Each path below is one point turned by a fixed rotation once a step. After each direction that follows a path, write how fast that rotation turns it, in deg/step (0 if it stays still).
Each turn is a multiple of 5 degrees from 10 to 175, or 0.
Each row of a path follows its step; steps can be skipped.
Path 1:
step 0: -28 11 40 21 10 -19 35 17 -3 -48 20 -4 20 -3 8 11 48 -58 2 20 -1 36 -5
 -14 1 9 3 -53 -26 25 -22 -25 -4 -14 4 25 7 1 20 -22 -21 0 -6 -32 -25 5
 -23 -20 34 18 -2 28 21
step 1: 0 -1 6 5 60 -5 -22 -20 -42 11 8 -35 -22 9 -1 -29 5 -1 16 36 30 -41 17 35
 3 9 -12 2 16 -50 -42 10 -32 -25 19 -2 7 7 -7 -9 -39 -11 -2 -19 -15 16 4
 -16 -32 -23 36 0 18
step 2: -15 -31 -48 15 -5 -4 -33 -11 32 -25 10 -7 -3 -6 43 -64 20 13 4 13 -8 28
 -26 -22 21 -2 -17 -28 12 29 7 0 36 -36 17 2 -4 -30 -13 -34 -5 17 24 -23
 18 -33 -15 -23 3 -33 6 -6 -6
step 3: -41 20 -5 19 17 19 19 21 0 -5 32 4 -3 -20 -16 39 15 -11 2 8 20 15 -11 7
 -21 0 30 -33 -9 -11 -19 6 34 -34 -16 11 61 40 -26 -32 -17 -47 1 -30 -17
 -22 -25 18 -20 19 2 28 15
step 4: -36 17 9 2 41 37 -10 11 3 -32 -1 -42 15 -36 20 -23 -2 1 35 2 -14 -33 -10
 7 38 18 -28 -17 -5 -18 -32 31 -47 -3 -8 39 -13 -23 -1 11 -33 -27 16 -3
 10 14 43 -11 18 -27 6 1 6
step 5: -18 -43 -21 -6 8 -17 -14 -10 -18 -6 13 -25 -44 -4 -29 17 16 29 5 18 -16
 37 9 2 31 10 -25 -37 32 22 -33 16 26 -58 22 -20 19 -5 37 -7 13 24 19
 -39 13 5 -27 1 10 -26 -24 -7 0
step 6: -28 19 23 0 44 7 4 -16 -12 -31 38 27 18 28 0 -30 7 -30 9 33 22 -13 -8
 -19 20 30 20 -28 -50 9 -11 -9 20 -56 -40 -1 13 14 -35 -6 13 -19 15 0 10
 -6 -19 9 9 24 29 9 -29
step 7: -8 -3 18 -8 13 16 -8 -12 -20 -42 29 -53 -11 -49 20 -8 -30 27 -14 17 19
 -33 22 25 -23 0 -42 5 7 -2 -15 11 -13 -6 22 30 15 -8 -7 -38 -37 -29 -28
 -13 22 -40 -14 -1 36 -10 -2 -23 10
step 8: -22 -40 4 39 3 -26 -8 22 3 -39 -15 -28 25 30 -22 -21 28 -16 12 28 -6 37
 -31 5 44 -1 33 -1 17 22 -43 -19 7 -22 21 7 33 -12 13 -12 -41 4 24 -12 2
 -6 4 2 3 -16 -50 -7 -14
step 9: -5 29 15 3 22 10 11 6 -51 -1 10 5 -7 -9 17 -17 51 -21 -10 38 13 0 -13 32
 -1 42 -31 -36 -11 -20 13 -6 3 -44 13 -13 -6 11 8 -23 9 -42 16 -50 -15 9
 -6 -29 -5 39 25 33 14
Speeds:
12 3 -9 3 -9 4 -10 1 2 5 5 -4 3 -4 10 3 11 -6 -1 -6 -3 -4 -12 -3 -10 -7
 2 2 -9 -2 -11 1 1 -5 11 -2 -5 1 -9 -7 -2 -2 6 -4 -14 7 4 -4 -11 -7 -3 1
 3 -> 45
-2 1 5 3 -3 -4 -12 4 0 -15 -6 7 7 -3 14 -9 4 -7 9 -1 -7 -4 5 -11 -4 0 -2
 3 0 -9 5 10 1 -1 -11 -7 -8 -7 2 10 0 -2 5 -8 -2 -6 2 -3 2 9 -5 -5 -4 -> 160
-6 3 -3 -10 2 -1 -2 -18 4 1 0 4 -13 12 7 -6 0 12 -2 9 -2 4 0 -4 -11 -9
 -2 8 -4 2 -3 5 2 -9 -4 3 -1 -2 -7 -5 -2 10 -2 2 -4 -3 0 1 -3 10 12 1
 -10 -> 85
